The rows of T fall into a few groups, and each row is roughly a mix of its group's hidden directions.
T, 104 rows:
[[  1   0 -13  46 -28  16  28 -30  -9 -24  -2]
 [  2 -42   9  38  36   5 -22  -9  10 -17   7]
 [  8  37  35  13  25   5  -1  24 -39   5 -10]
 [ 32  15 -21  24  12   2  21 -36  -9 -38   3]
 [-30  11  33  29 -14 -17 -18   8 -11 -28 -32]
 [-26 -14   9 -28 -11 -33 -11  42  11  -1 -27]
 [ 16 -27  11  33  29  36  11 -26  15  -2  18]
 [-21  16  -8  32 -50  -5 -23  -3 -25  -6 -10]
 [ 35  39 -34 -35   2   4   3  -1 -15  18   3]
 [  7  10 -10 -53   7  -7 -27  21  -4  30  20]
 [ -7 -13  12   3  52   3 -49   5   0 -11   6]
 [-13 -28 -25  28 -44   9   5  18   4  28 -11]
 [-33 -22  40 -28  18 -11 -24  24  -5  12  -1]
 [ 35  18  -1 -12 -27  15  44  -7  -5  29  13]
 [-23  -9  26   1  46 -18 -29   6  10 -28 -15]
 [  5  12 -39  46   1   8   3 -26  -2 -32  -4]
 [ -1  -2  21 -49 -16 -21  31  -5  11   5  32]
 [ 25  46 -18 -22  18   8 -10 -22 -33   7   3]
 [ 13   3   4  45  31  22  11  -2   3 -25 -34]
 [  1  -6  14  39 -16  41  27 -24  22 -13   1]
 [  3 -16   6 -18  -7  15  47  22  45  -5   4]
 [  0  -3 -22  50  15  20 -29   5  -7  -7 -34]
 [  8 -12  37 -36   0  -9   9  31  17  37  -9]
 [-19  26 -21  -3  -1   6 -40  27 -15   9 -38]
 [-10  21  20 -18  14  13 -37  28 -29  31  -5]
 [-12  25  40 -28   8 -17  -6  34 -29  13   4]
 [ 16 -37  10  15  26  28  27 -12  36  -2  11]
 [ -7  -8 -31  35 -34   0 -13 -22   2 -39  -7]
 [-35 -26  38 -13   8 -17 -33   9   2 -22 -10]
 [ 27 -21   2  21  21  30  27 -32  28  -2  12]
 [  7 -20  18 -34   9 -15  -6  38  42  10  -2]
 [-30 -50  20  24 -24  -8 -19  -6   8  -7 -12]
 [-14  23 -12  26 -39 -13 -31 -12 -34  -3 -13]
 [-49  25  18  11 -12 -19   4 -37 -12 -12  -9]
 [ 38  34  -2   8  -4  17  38 -28 -12   2  17]
 [-38 -28  21  -4 -10 -12 -14  47  10  -5 -14]
 [ 27  26   6  32 -24   8  34  -6 -32  16   7]
 [-23 -24  12 -47  20 -16  -8   5  35 -18   3]
 [  7  51  -6  12  -7  16  -7 -33 -37  -1   9]
 [ 14 -14 -10 -53  15  -7   1 -15  28  26  20]
 [ 34  30 -22  10 -16  12  28 -35  -8 -19  14]
 [ 15 -33  -2 -14   6   5  40  12  48   0   4]
 [-19 -25  -9  23 -33 -31 -36   9  -7  -1 -25]
 [-18 -32  21 -12 -22 -33 -11   6  38 -11 -20]
 [ 27  23 -32  21  -1  29  24 -28  12 -14 -20]
 [-19  13  31 -17  50   2   1 -26   7   4  25]
 [ 20  13 -34  25 -28  23  36 -12 -11  20  11]
 [ 25 -24 -20 -27   1 -12  37  12  40   6   7]
 [ 21  29  19   4  28   3 -37  -2 -32 -20 -19]
 [ 34  30 -26   2  23   7  33 -25  -2 -19  16]
 [-21  -3   7  34 -37   1  -9  39 -16  -4 -26]
 [-30 -15  27  -7 -21  -5  10  28  31 -12 -36]
 [ 42  38 -39  -4  -7   0  25   3  -8 -13  -4]
 [ 28  28 -12   7  17  29  16 -32 -16   4  34]
 [-10  36 -15  21 -42  -4 -19 -12 -36  -3  -1]
 [-31 -25  37 -18  23 -15 -26  28   7   8 -11]
 [  3  29 -14 -30  11 -36 -30   0 -35  11  -8]
 [-26 -36  20 -16   8 -21 -14  41  17  -1 -20]
 [ -8  -8 -10  60  -9  13  26 -18  -1 -19 -15]
 [-29 -24  22 -14  -2 -26 -36  29 -15  18  17]
 [  4   7 -38   7 -45  19   9 -16 -25   9  24]
 [-23 -17  49  23  13  -7 -25  20   5 -20 -17]
 [ 26  23 -32  36   4   6  17 -29   7 -31  -5]
 [-16  -8  20  53 -18  30  -7 -24   1 -13 -11]
 [ 18  49  11 -26  42   3 -12  -2 -16   1   3]
 [ 17   9   1 -34  21   0 -18 -27  -2   7  51]
 [-27 -36  17  28 -39  -4  -3  -3   7 -22 -21]
 [ -6  45  -5  12 -11  14  -7  32 -42  11 -13]
 [ -4 -52  23   4  -6 -21   7  -9  10   2  41]
 [ -6  22  13  25 -29  44  33 -13  11 -15   5]
 [  1   3   9 -17  -9   5 -52  22 -31  25 -21]
 [ -8 -20  30 -30  41   8  15  27  26  -1  -2]
 [-22  45 -15 -33 -23 -10   2  -6 -18  29  -5]
 [ 25  47 -18 -17  -4  17  32 -20  -8   2  22]
 [ 34  48  -2  -4  25 -10  18   6   4 -33  -7]
 [-25 -43  12  17 -22 -21   7 -22  30 -20  -6]
 [ 16  17 -28 -22  10  -5  26 -51   7  -2  20]
 [-11 -28   3 -23 -14  -8  26  44  37  -2  -2]
 [ -6  -4  14   9 -20  26  44  -1 -26  37  15]
 [-16  13  23 -33  25 -13 -40  25 -19  10  11]
 [-23  -5   2  41  25  -2 -11 -20  -3 -46 -12]
 [ 19  18 -24  -6  24   8  28 -47  -2  -6  27]
 [-15  31  -7 -26 -40 -12  -1  26 -22  27 -11]
 [ 10 -11   8  -3  59  -6 -32 -17 -21  10   5]
 [-33 -19  17 -17 -17 -20  -6  45  16  -5 -24]
 [-35 -21  12  -9   5 -19 -44  35  -8   9  -8]
 [ 14  11 -21  14  39  28  -8 -18  21 -29 -27]
 [  2  37  25 -49   3 -11   5  10 -18  13  22]
 [ 22  13 -48  15 -20  24  22  -2 -28  12  10]
 [ 26  10 -45  20 -13  25  11 -38  12  -3   0]
 [-10  22  -8  26 -32   1  -1  30 -30  19 -34]
 [-40 -16  15   7  38 -11 -37   9  -4 -20  -7]
 [  6  44   3  31  15   3  34  17  -5 -32  -2]
 [  7  57  13 -19  -1   3   7  20 -32  13 -11]
 [ -6  34  -3  14 -32   0   4  28 -35  23 -26]
 [  3   9 -28  53   0  19  28 -24 -11 -13  -1]
 [-27  -5  -6  23  52  -9 -31   8   4 -19 -13]
 [ -1 -17   2   3 -54 -18  36  -2  -5  20  20]
 [ 32  29 -37   1   7  27  11  -2 -32  14  15]
 [  3 -33  -7  45 -31  -5   8   2   8 -33 -17]
 [ -5  17  22 -10  66  -7 -11  -3  -3 -17   2]
 [ 13 -14 -37  13 -51  -6  21  20   9  -3 -14]
 [-46 -24  -8  32 -21  18  -3  -2 -32   7  10]
 [  3  -7  28 -33  16  -4   8  34   9  47  -2]]

In each list below, one row fits none of the groups, and each other row fits one group, some only roughly. Which row is it?
  * Q838: [ 29 -29 -38   5 -11   5   5 -46  -8 -11  11]
  * Q558: [  8 -41  18   1  55  13  -2   3  15   4  14]
  * Q195: [ 43  36  -6 -31  34   8  -2  12  -6   9  11]
  * Q264: [-34  11  12  24 -49   2 -15  17 -13  -9 -22]
  * Q141: [-15 -47  22 -25  11 -21   4   2  33 -14  16]
  * Q985: [  2  14  -8  45 -35  15  -2 -41 -13  -8  -4]
  * Q819: [-21 -40  24  27 -10  -4 -13   2  27 -11 -34]
  * Q148: [-13 -39  27  16  44  -7 -16  10  12 -22  -2]
  * Q95: [ -3 -33  11   4  38   9  19 -26  27   0  35]
  * Q889: [-16  34  -8  18 -54  -6 -10  -8 -22  -8 -15]
  * Q302: [-12 -18   1 -33  23 -32  -5  36  -1  17  30]

Q302
  * Q518: [-22 -50  26  21  -6 -12  -6  -1  30 -20  -5]
  * Q132: [ 39  23 -40 -14  -9  28  -3   1  -3  30   7]
  * Q719: [  9  41 -19 -44  -3   1 -10   5 -19  33  -1]
  * Q459: [  0 -13   2 -27  47   4 -25 -20  28 -25  14]
  * Q270: [ 18  26 -38  32 -26  23  15 -11  -7   5 -26]
  * Q44: [-19 -18   4   4 -51  -6  15  21  31  -7 -25]
  * Q974: [ 12  19 -30  34 -21   1  24 -31 -20 -28  -5]
  * Q260: [  3 -36   6  43  14   9  27 -10  20 -27  16]
  * Q6: [ 15   3 -52   6 -41   5  18 -20 -17   7   0]
  * Q917: [  9  51  -7 -19  17   5  -8 -11 -41   6  19]
  * Q918: [ 14  37  -9 -25  36  19  -9 -15 -28  21  17]

Q132
  * Q116: [-24 -24   5  42   4  -9 -13  -3  17 -36 -29]
  * Q33: [-35 -37  11  12 -32  -9 -32   6   2 -21 -14]
  * Q12: [  2  59 -14   1  16  13  20 -10 -30   3  11]
  * Q356: [ 34  32 -36  12  -7  14  29 -25 -10  -2  16]
  * Q350: [ -4  -8  17 -43  16  -7 -15  33   0  42   8]
  * Q426: [ 16 -22  -9  49 -19  20   8 -37  15  -5   0]
  * Q402: [ 23  -9 -38 -30   3   2   3 -48   4  12  17]
  * Q527: [ -8 -19 -28  25 -51  15  -6   6 -25  14 -10]
  * Q781: [ 35  -5  -7  44   3  24  11  -7  15 -38  -1]
  * Q737: [ -3   4  35  -7  51  -6  -7 -32  12 -21   9]

Q781
  * Q779: [ -1  47  -6  -8  35  13  27 -18 -12   6  26]
  * Q289: [ 19 -29  -3  -7  31   4  -9 -54   5  -6  21]
  * Q834: [-30 -20  -7  -2  15  -8 -59  22  -2   5  -9]
  * Q467: [  6  -2 -21  45 -35  18   2  24 -25  -7 -19]
  * Q619: [ 14  25 -39  28 -24   9  36  -6 -21  -8   3]
  * Q855: [ 24  19 -21 -37  28  14   7 -24  -6  25  28]
  * Q495: [ 23   6  10 -26  49   1  31  27  14   6   5]
  * Q371: [ -7   6  31 -39  47 -13 -23  12  -3   4   6]
  * Q580: [ 28  24 -14 -25  -1  13  24   6 -13  44  23]
  * Q709: [ 16  48  -9  -9   8  26  16 -14 -25   3  34]
  * Q425: [ 12  44  27 -12  41  11   6  14 -15 -12 -18]
  * Q864: [-37 -47   2  15 -35 -11   3  -4  21   2  -1]
  * Q322: [ 30  -6  -5  13 -13   8  49 -36  14  -7  20]
  * Q27: [ -8 -44 -27   4 -17  -2  17 -17  42 -17  -4]

Q495
  * Q858: [ 27 -28 -25 -32  -3 -16  11 -25  36  -1  13]
  * Q617: [  0 -51  -8  41   0   2   8 -15  26 -18  -1]
  * Q925: [ 26  -2 -17  32 -29  12  45 -26   1   5   8]
  * Q798: [-28 -33  25  16 -27 -29   4  33 -11   8  -9]
  * Q771: [  3 -15   8   6  42  10  15 -44   9 -14  33]
  * Q316: [-30 -33 -19   5 -43 -20 -22  12   1  20   4]
  * Q153: [-16 -48  20 -13  18 -14   5  -2  37 -25   6]
  * Q281: [-28 -18  26 -39 -15 -33  -8  21   0  12  19]
  * Q677: [  0 -19  -8  60  -2   8  38   1   0 -13  -4]
  * Q443: [-28  -2   1  21 -44 -20 -27   8  -8  -9 -34]

Q677
  * Q175: [ 37  21 -17   7  35  16  36  -2  12 -18  17]
  * Q657: [ -3 -31   0   0 -34 -17 -21  27  34   3 -31]
  * Q963: [  4  45 -13  22   9  13 -37   3 -36   3   2]
  * Q489: [ -6 -33  19 -16  34  -4  -6 -41  21   0  24]
  * Q841: [ 29  11 -30  16 -47   4  15 -25   8 -20  -3]
  * Q749: [  1 -38 -35  20 -29   4  16 -36   1  -1  14]
  * Q904: [  9  57   0  -2  14  16 -11  16 -32   7 -20]
  * Q191: [  1  27  18 -22  44  10  14 -10 -30   8  29]
  * Q15: [ 26   1 -38  10 -52  -2   0 -16  15 -13  -6]
  * Q706: [-13  13  14 -34  43  -3 -43  14  -5  -4   1]

Q963
  * Q251: [ 17   1 -18  28 -49   2  37 -15  -7  14   5]
  * Q176: [ 13 -20 -10  39  12  10  31 -29  11 -31  17]
  * Q953: [  3  33  -9  -5 -36  -3 -11  10 -39  36  11]
  * Q497: [-30 -41   1   6 -45 -17 -11  -7  14   6 -17]
  * Q888: [-23 -28  22 -29  36 -14 -27  15  20 -14  -2]
  * Q202: [  4  17   7  11  46  12  27 -31   0 -18  30]
  * Q627: [ 23  51 -31   9  -2  26  -3 -13 -18   7 -14]
  * Q383: [-10  27  19  32  13  22 -24  16 -43  -3  -9]
  * Q97: [ 18  33 -27 -26  23  13  25 -21  -6  18  28]
  * Q434: [-22 -36   2  -7 -26  -7 -19  35  14  32 -14]
  * Q104: [ 18  23 -20  16   9  10  11 -42   8 -45  -2]
  * Q693: [-14 -37  -1  20 -34 -15 -18  18  29  -7 -28]
  * Q196: [ 33  39 -11  -8   7  15  -1 -30 -20  12  33]

Q104
  * Q332: [-28 -16  21   8  -5  -2 -61  15 -12   5  -5]
  * Q174: [ -5 -13  41   6  56   9 -10  -9   4  -9  17]
  * Q193: [-41 -24   4  12  16  12  -9  28 -20  40   1]
  * Q219: [ 34   6  -7 -13  42  12  26   7  28  -3  28]
  * Q437: [  6 -37 -15  44   0  13  17 -18  26 -21 -15]
  * Q124: [ -6 -24  24 -21  45   8  -8 -22  15  13  31]
  * Q799: [ 25  40 -30 -14  21  19  21 -16 -19  11  18]
  * Q448: [  3 -47 -22  37 -33   2   4 -18   2 -13   0]
  * Q620: [-20  20   5 -30  15  -7 -47  31 -17  11  -8]
  * Q708: [ -9  27 -21   3 -10   3 -44  19 -33  28 -12]
  * Q74: [-11 -45  21  38  15  24  -2  26   5   0  13]

Q332
  * Q761: [-17  11 -21  11 -16   1 -46  20 -32  29  -6]
  * Q220: [  8 -19  26  -2  42   2  22  -9  32 -35  -3]
  * Q940: [-10  15 -14  14 -34  -5 -25  20 -38  35  -2]
  * Q35: [-12 -26  -8  15 -53  -9 -18  -5  17 -25 -19]
  * Q496: [-28 -27  13  47 -25  -8   8  -5   6 -29 -13]
  * Q736: [ 11  -9 -35   0 -45  11 -18   5 -32  24 -11]
  * Q106: [-14  15   8 -46  23 -24 -16  37 -19   8   1]
  * Q18: [ 45  36 -16 -27   2   5  23  -9  -2  19  20]
  * Q533: [-22 -48  20 -19  18 -22 -16   4  24 -12  19]
  * Q894: [ 11 -14  -3 -13   3   5  46 -29  38 -26  -1]
  * Q109: [-27 -13   3  15 -54 -21 -12   7   2  -5 -32]
  * Q815: [-28 -11   6  27 -52  -5 -12   8   6  -9 -31]
  * Q772: [-34 -41  35   3 -26  -6  -8  20   5   7 -18]
  * Q14: [ 16  50 -27 -30 -10 -12   4  -3 -27   8  16]
  * Q760: [-14  30  19  31 -22  -1   7  -7 -52   5  -1]

Q760
  * Q320: [ 25  32 -15 -15  32   8   1 -23 -30  11  31]
  * Q265: [  5 -17 -30  17 -21 -10  21 -51   8 -23  -1]
  * Q203: [-16 -39  11  18 -52   0   6  11  10   9 -21]
  * Q184: [ 38  -6 -11 -22  47   6  17 -18  11   9  22]
  * Q553: [  1 -18 -30 -17 -48  -8 -27  22  12  20  -3]
  * Q31: [-30 -15   1  43 -35  -8  20 -20  -1 -22 -11]
  * Q82: [-36  -5  43  -5  -2 -21 -15  34  20  -3 -17]
  * Q190: [ 25  30 -32  17 -27  21  31 -24  -1   2 -12]
  * Q668: [ -2  17 -16   1  22  11 -60   4 -23  16   7]
  * Q261: [-30  -6  13   1  61   0 -15  19  -6  14  -3]
  * Q5: [ 34 -14  -2   5  45  21  15 -32  11   6  21]
  * Q499: [  6  53  -7   0  11  14 -22  18 -33  12 -20]
  * Q182: [  7 -23  14 -44  -5  -4  21  21  10  42  14]
  * Q606: [-19 -47  30  15  21   0 -16  10  22  -5 -25]

Q182
  * Q268: [-14  15   9 -53  21 -12   2  40  -8   8   7]
  * Q874: [ -8  -9 -19  50 -30   7   6 -21  -1 -32 -13]
  * Q122: [ -7 -25  36 -33 -30 -18 -16  23  15  11 -16]
  * Q740: [-11 -48  40 -26  -5 -12  -8   2  21  15   1]
  * Q360: [  4  38  -4 -11  -9   0 -31  10 -41  31  18]
  * Q605: [-14 -38  20 -20  39 -11 -11  37  12   3   1]
  * Q396: [-25 -38  -6  10 -52 -12 -13   6   7   6 -18]
  * Q954: [-24   9  19  -7  19  -9 -37  42 -22   6 -22]
  * Q764: [-11   7  -5  24 -12  27 -28   3 -54  18  -4]
  * Q996: [ 29   1 -38   3   2   4  43 -27  15 -13  21]
  * Q728: [-20 -15  23  14  29   0  -3  28  14 -25 -43]

Q740
  * Q510: [ -1  -6  10 -47  46 -14  -2  30   1   9   8]
  * Q248: [-31 -36  37   8  12  -8 -10  27  15   9 -26]
  * Q186: [ 18  27   7 -32  51   5   4  -9 -17  10  20]
  * Q500: [-34 -15  -7 -10 -24  13 -35  24  -3  37 -17]
  * Q201: [ 15 -14 -34  13 -45   4  25 -26   9  14  17]
  * Q40: [ -3  33  -3  21   9  10 -35  25 -37  15 -24]
  * Q663: [ 33  15  -2 -13  46  20  15 -34  -1   9  17]
  * Q685: [  6 -28  -9  16 -36  -4  46 -20  23  -8   6]
  * Q957: [ -3 -21  20 -36  48 -17 -14  24   6   9  -8]
  * Q778: [-17 -21  21   6  -8 -24 -32   1  23 -39 -28]
  * Q843: [  8  -2 -38   0 -36   6  35  33  10  19   5]
  * Q23: [-23  -2   8  22 -25 -14 -18  40 -30  21 -22]
  * Q34: [-12  48  -6  16 -31   5 -15 -12 -39  -3   1]

Q500
  * Q808: [ 13  52 -17   0  -7  12  -2 -23 -38   1  20]
  * Q978: [-39 -35  31  -3  10  -2 -15  28  -4  27 -10]
  * Q853: [  1 -29   6 -18  26  -1  20 -19  45 -31   8]
  * Q150: [ 23  23 -14  -6  37   0 -17 -29 -36  11  22]
  * Q272: [-16 -32  -1  -6  12  -3  19 -49  25   3  29]
  * Q797: [ -2  30 -34  19 -30  11 -19  11 -26  22 -24]
  * Q748: [ 31   5  -9   4 -19   4  22 -36  -5  13  48]
  * Q934: [ 22  21 -14  -5   5  20  39   5 -13  47  15]
  * Q287: [ 24  45 -23 -18 -10  14   1 -24 -17  19  26]
  * Q616: [-24 -10  21 -36  24 -24 -19  39  -1   3 -14]
  * Q295: [-28 -24   4  16  -8   5 -12  42  27 -15 -32]

Q295
  * Q576: [-10 -10  24 -29  52 -16 -25  16  -8   8 -10]
  * Q711: [  8  38 -33  -6 -40 -19  -4  -8 -29   5  13]
  * Q311: [ 18  12 -28  26 -40   7  10 -34  -6 -29   1]
  * Q944: [ 21  55  -1 -15  34  23  -2  -5 -14  -2  -7]
  * Q417: [ 34 -11 -11 -16  52   6   9 -16   3  12  28]
  * Q893: [ -9 -53   8  -8  18  -1  -5 -36  23   5  22]
  * Q846: [ 19 -27 -12  38 -14   3  36   4  25 -30   1]
  * Q951: [ 14  37 -33 -22 -41 -12  25   1  -3   2   6]
  * Q512: [-23 -38  40 -11 -22   2   2  28  20   4 -19]
  * Q58: [ 31 -15  16 -17  52   6  -3 -11  23  -7  22]

Q512
